Rows are one point carried round by a steady rotation, each followed by how many steps it has turned.
The counts run from 0 to 202.
[108 142 134 162  65  53  78 107 132 120 141 125 158 136 123 104  88 134
 165 160 188 148  88 119 129 118  90 149 101 157 125 149 126 160 169 111
 130  97 123 135 119 100 106 167 174 126 111 156 148 140 115 134  90 105
 114 117  94  92 118  98 143 154 134 125 124  89 156 117 137 100 100 121
 107 126 163 128 104 124 141 101]  182
[ 98 121 131 142 133  82  81  98 143 105 137  86 140 132 119 156  77 163
 169 162 134 122 117 108 146 134  74 150  85 149 152 163 129 152 181 130
 133 123 103 136  92  92 123 175 189 124 130 122 141 196 109 125 154 173
 149  96 108 110 126 100 121 128 104 128 146  85 155 136 156 144 124 118
 105 102 131 158  99 151 134 129]  14
[136 205 172 128 134 107 114  91 120  91 172 146 134 131 169 142 108 152
 161 118  98 152 116 129 136 144 136 157 106 154 110  74 103 133 142 100
 107 161  85 159  93 124 116 136 129 179 141 140  94 150  99 121 157 142
 114  98 127 135 126 130 115 152 154 132 161 118 140 136 172 139 141 102
  73 120 144 120  58 132  83 129]  84
[138 144 173 102 138  51 105  89 132  78 129 119 139 133 129 155 111 147
 118 133  93 141 123 100 149 108 109 155  92 117 123  75  97 132 154 120
  91 155 104 153 100  93  79 121 135 163 162 120 118 168 141  56 155 168
 137  73 132 112 113  92 118 116 139 143 146  94 152 139 196 112 125 104
 109  90 144 125 103 124 118 146]  89
[157 131 152 107  90 117  92 107 155  85 158  69 119 136 102 142  95 160
 141 128 157 152  93  97 147 125  96 139 149  90 119 130 150 171 165 158
 120 131 170 154  76 128 104 131 193  99 125 142 117 147 109  92 148 181
 145 107 136 102 120 104 123 152 113 118 124  74 108 140 171 106 138 124
  98 152 156 154 130 128 106  95]  109
[156 140 168 115 123  99 104  97 151 101 124 140 106 132 121 114  82 152
 179 158 140 155 135 155 133 145  78 167 135 148  67 168 147 138 149  89
 132 137 129 134 148  99 121 122 183 155 145 135 145 130 141 130 103 135
 119 121 128 128 177 117 167 111  75 115 155 120 151 113 149  82  89 167
 147 139 140  80  91 119 142 111]  59
[130 128 144  74  96 135 100 106 151 123 126 133 117 157 125 153  83 119
 128  87 102 170 145 103 178 112 123 141 137 112 100  80 117 146 141  85
 117 133 154 182 136 147  75 110 110 141 168 124 155 128 122 135 134 157
 152  77 156  81 146 148 133 113  99 104 163 136 143 132 163  98 119  82
 105 104 160  93  73 124 151 138]  37
[142 160 188 141 131  54  90 121 161  79 142 134 118 131 161 158 113 153
 168 154  95 128 135 124 135 121  93 130 111 145 121 108 157 150 157 132
 138 171 102 160  84  93 139 144 174 146 114 127  95 149 123 101 151 126
  67  55 185 116 117  88 109 121 171 119 139 109 126 154 137 114 153 103
 124 125 131 153  98  70 132 110]  93
[160 161 127 125 119 109 104  83 132 129 140  83 164 114 142 115  70 133
 150 155 153 157  96  87 142 121 104 163  95 152 143  98  92 160 141 108
 116 106 120 152 104  85  69 170 153 102  94 161 101 141 122 142 138 146
 138 116 122 131 124 136 138 193 149 121 173 141 169 151 152 103 133 107
  61 139 168 124  76 149  84 135]  190
[165 105 136  79 122 122  94 128 145 107 138 116 114 114 123 150  71 125
 148 100 123 177 144 113 141  88 113 132 117 127 122  95 138 137 132  96
 104 146 175 171 124 128  76 129 119 128 144 137 130 118 150 126 144 134
 168  86 152  93 130 140 164 135 124  86 180 140 172 146 156  81 110 136
 120 119 157 101  73  91 142 152]  153
[160 137 128 115 149 118  75  94 118  61 149  98 130 145 137 137  70 146
 152 148 137 125 121 161 137 107  96 142  86 154 108 149 151 151 145 105
 119 116 134 152 118 117  79 175 149 139 160 103 134 122 127 119 154 140
 168 120 101 135 145 154 140 161 114  87 185 104 183 123 169  93 111 162
 129 117 164  91  65 157 128 140]  68
[135 146 159 110  92 107 128  80 133 119 120 136 106  72  97  64  65 146
 141 140 156 223 107 139 140 158 117 144 151 152 104  80 130 118 190  70
 149 178 123 137 153  92  88 117 128 159 117 146 118 171 162 150 126 138
 127 106 146 155 149 107 136 143  89 132 135 107 146 133 150 109 144 127
  97 123 135  88 105 116 118  93]  53
[154 148 117  93  94 158 125  44 110 112 131  91 127 134 114 108  78 147
 142 119 130 174 129 119 149 180  86 151 134 135  99  75  96 171 142  83
 127 152 161 165 128 142  82 126 155 103 120 121 109 172 116 145 157 163
 137 108 152 121 148 141 158 166 126 151 141 114 142 161 143 114 170 108
 105 153 138 131 108 130 107 110]  116
[143  98 131 100 114 144 129  68 130  89 145  83 112 130 118 113  78 155
 141 150 147 153 119 142 157 188  84 134 151 154 123  85 124 172 149 123
 129 175 158 167  89 128 110 125 161 103 103 128  96 170 129 135 176 168
 131 103 161 126 124 156 149 176 124 139 148  91 131 170 124 120 185 109
 136 148 124 146 111 130 102 146]  115
[134 188 155 131 114 145 132  90 157 151 118 135 134 113 138 128  60 154
 154 140 109 168 117  96 174 158 124 170 122 135 116 143 124 121 165 100
 140 117  61 134 114  78 102 142 146 175 138 142 118 140 116 158  91 182
 114 113 106 134 177 117  98 127  81 114 172 147 139 120 149 113 139  95
  80  98 158 108  61 113 121 113]  138
[125 120 138  97  65  98  82 129 155  71 140 109 104 150 114 137 115 160
 157  89 152 190 105 116 121 123 119 134 136 146  97  71 173 123 166 156
 114 153 146 156 105 151 110 131 131 140 137 132 172 125 160 103 156 135
 174  91 146  96  77 146 168 124 134 112 167  57 146 104 154 115 104 133
  88 113 148 106 108  96 109 100]  162
[146 158 150  90  98 114 112 106 149 115 148 109 145 144 158 157 132 145
 145 129 137 136 121  93 164 163 109 166 113 150 153  85  99 177 134 165
 113 128 131 163  85 125 123 124 153 105  92 158 109 132 119 111 147 149
  84  86 160  90 115 149 141 171 186 147 153 115 133 138 114 102 158  81
  75 153 162 149 101  96  87 131]  199
[106 147 139  97  64 110  76 137 141 100 131 102  91 161 134  85  85 135
 139 122 189 184  99 117 144 130 118 133 124 145 120  94 183 151 164 147
 102 136 149 167 115 134 126 114  99 143 128 152 175 134 162 110 142 123
 146 102 141 112  96 137 168 145 113 139 133  35 154 104 144  81 125 117
 101 132 147 109 103  76 134 116]  161
[143 210 140 119  86 119  81  80 125 123 128 115 144 150 168 106  84 140
 172 128 135 148 113 132 139 169 104 146 110 173 115 137 133 168 133 106
 115 102  98 140 139 135 129 145 105 159 109 138 126 120  96 162 103 119
 105 123 105 110 149 158 134 178 157 139 160  99 155 103 136 102 112 120
  66 125 167  93  68 135 113  89]  75
[135 164 195 118 100  52  83  93 164 117 115 172 151 134 162 150 127 121
 149 129 132 155 131 111 141 111 102 150 108 132 102 105  98 162 129  91
 111 130 129 159 126 117 126  86 134 147 135 152 130 138 127  94 103 121
  67  71 128  92 123 108 131 103 150 137 129 135 150 138 157 104  70  97
 114 132 139 121  82  87 150 101]  91
[112 169 151 127  67  93  91  87 148  80 131 136 129 120 104  88 118 165
 149 121 148 176  91 135 120 146  91 166 129 128  73 128 146 147 161 143
 126 152 109 145 133 125 120 115 134 147 135 131 152 172 137 110  97 112
 120 109 124 118 132  94 137 115 112 134 106  52 157 106 145 120 108 133
 108 122 144  88 126 123 139  68]  171
[ 85 151 124 153  74  77  99 111 146  96 155 115 134 160 107 119  95 146
 159 137 146 141  79 147 148 173  85 132 102 158 103 106 106 146 167 134
 130 154 121 158  68 145 104 133 191 127 149 108 126 184 122 109 142 140
 137  95 136  89  85 127 157 163 122 138 136  62 124 152 147 145 153  80
 130 129 138 160 116 138 116  80]  3
[139 165 157 130 129 149 106 105 122  92 157 112  85 122 143 124  79 142
 152  98 122 195 153 134 141 146 119 117 148 158 148  69 167 144 148 102
 115 167 140 187 119 135  90 149 117 158 130 120 118 126 138 160 177 151
 182 102 141 129 128 164 150 162 108 120 172 101 147 127 153 111 135 126
  64 113 138 105  87 105 102 115]  158
[116 111 138 111  96  48  86  67 142  77  99 110 143 124 122 133 128 155
 169 171 138 141 135 140 136 155  71 149 116 153 122  98 112 138 164 142
 132 145 144 120 109 122 149 130 191 100 106 160 123 199 119 127 117 113
  75 104 158  92  85 133 150 110 153 128 146 116 142 143 128 115 120  92
 156 132 119 147 103 135 127 132]  8
[151 147 152  93 136  88  91  72 138  85 151  85 138 123 150 136  87 157
 152 175 149 131 131 117 122 139  99 159 127 158 150 144 155 180 155 148
 127 112 128 132 109  94 145 157 177  97  68 159  99 138 115 140 115 127
 104 116 139 135 135 125 120 137 168 148 155  94 154 123 131 108 123 134
  89 122 148 132  92 109  95 136]  188
[156 173 157 123 119 145 105  87 122 170 129 108 137 147 156 129  54 150
 160 170 133 132 123  86 164 173 103 170 142 124 134 158 113 179 167 109
 127  97 109 128 111  88 152 130 149 152 108 157 122 138  93 167  98 191
  94 115  96 134 202 118 115 145  94 127 159 116 137 140 128 105 138 112
  88 138 150 125  65 117 125 116]  22
[142 149 156  78 112 108 112  80 137 132 129 118 153 172 178 117 123 130
 137 172 149 128 132 125 137 147 118 158 119 138 140 103 112 183 149 161
  86 123 129 165  90 110 146 114 109  85  84 166 137 136 126 132 133 126
  66  82 163 106 128 139 156 149 192 130 144  93 134 139 115 103 143  90
 106 158 165 148  84  91 120 145]  198
[118 105 143 129 143  59 115  75 119 127 129  78 159 138 129 159  52 128
 157 157 134 129 112 103 146 121  71 155  99 128 149 131 101 140 154  86
 125  98 127 148 115  97  90 150 169 133 147 121 120 200 113 138 153 171
 174 109 112 122 140 115 134 102  88 117 157 135 170 147 171 125 134 112
 134 107 128 153  81 160 149 137]  15
[127 123 175  95 129 113 132  93 122 115 116 135  99  87 114  89  67 157
 152 151 121 205 126 148 121 152 115 130 145 155 113  87 137 105 169  84
 146 188 111 144 117  71  90 139 153 162 118 144 114 165 168 144 150 153
 146  96 174 175 121 116 125 129 108 119 157 115 142 141 145 101 157 146
 125 119 118  82  97 113 102 125]  52
[145 111 137 108 120 113 107  70 149  73 143  91 110  77 113 133  74 161
 162 181 127 174 147 152 142 131  80 158 118 166 120  91 119 102 163 112
 139 164 140 125 129  97  99 157 201 116 115 133 118 134 150 162 120 124
 149 117 145 125 115 131 155 178 136 107 160 128 158 123 106 108 153 140
 122 128 140  99 115 108  99 124]  62
[153 177 188  92  94 106 100 106 144  92 122 160 124 144 132  73 103 128
 161 129 153 181 114 182 116 139 122 121 143 136  90 106 141 135 136  80
 123 149 138 177 121 139  94 102 121 159 154 144 144 137 147 112 127 123
  87 105 158 110 136 166 163 131 110 122 139 105 139 134 146 101  82 133
 134 162 123  90  51 115 139  80]  165
[127 120 150 114  39 106 105 113 144 104 124  86 132 154 117 120 100 146
 141 129 186 161  97  98 139 133  95 142 168 106 111 123 149 173 149 139
 152 112 158 152 104 124 120 113 167  99 104 154 142 142 108 134 112 150
 113 106 124  92 140 120 145 140 107 157 132  69 130 118 129  92 125 107
  69 165 148 142 119  85 124  85]  108
[100 134 186 119  82  78 105 135 171 128 109 156 109 149 133  99  98 125
 183 137 142 176 128 171 135 143 108 123 154 145 115 125 165 120 160  97
 140 143 122 133 130 146 126 113 143 177 149 144 161 144 158 139 117 143
  87 105 156 104 141 144 158  85  86 132 145 104 135 119 145  99  91 133
 150 138 122 102  53  86 165  83]  49
[130 144 161  74  88 115  94 143 176 114 117 147  93 182 148 154  94 147
 163 123 110 144 150 135 152 161 130 130 134 127 110 113 172 154 168 135
 134 160 156 169  96 150 142 117 115 157 140 134 159 109 131 124 133 142
  72  92 188  71 149 151 129 114 116 110 140 109 121 141 131  97 126  87
 145 137 146 138  83  80 183 139]  39
[179 128 157 108 138  96 115  89 118  84 137  81 154 163 154 156  99 114
 153 125 140 127 135 125 146 108  73 172 106 146 121 103  97 158 135 143
  92 102 146 158 100 127 113 127 164 124 141 141 117 152 100 109 159 175
 152 110 114 109 123 158 170 152 128 132 170 144 168 137 178 107 107 115
  97 143 162 142  63 144  85 167]  195
[138 140 184 107 126  36 105 100 145 105 112 148 158 135 129 141 102 127
 126 130 133 159 122 108 143  95 110 143  94 121  90  79  86 147 135  88
  97 120 129 173 123  84  98 110 121 157 149 126 124 165 128  83 136 146
 105  72 133 107 127  94 135 102 156 128 129 121 162 147 176 106  83  93
 115 129 136 121  80 124 131 142]  90
[114 131 154 128  99  93  98 124 152 103 142 130 102 112  77 117  67 164
 165 162 149 172  73 148 122 127 124 129 128 144 112 154 153 111 195 149
 158 153 123 130  94  91 104 155 196 145 138 129 147 130 150 113 129 160
 134  87 134 129 108  86 133 150  95 102 142  63 139 119 132 109 151 151
 117 118 162 106 120 104 142  86]  56
[171 141 150 131 147  72 115  86 121  81 121 104 161 126 135 130  62 120
 167 187 148 135 122 133 120  95  83 143  98 144 153 153 122 146 167  68
 114 108 118 140 112  93 100 178 171 131 135 134  99 163 111 127 138 137
 144 113 112 121 153 131 148 137 118 103 164 138 173 150 197 103  83 149
 125 134 140 123  57 146 129 149]  185
[157 194 148 126  92 122 111  74 119 140 125 114 164 136 147 123  73 136
 148 127 149 145 113  85 146 120 114 158 122 138 139 130  89 177 128  83
  98  94 132 162 110 110  82 147 140 128 105 146 106 132  87 156 118 155
 125 126  83 115 143 134 144 171 137 147 151 127 171 132 157 102 110  98
  60 143 180 115  79 137 102 100]  191
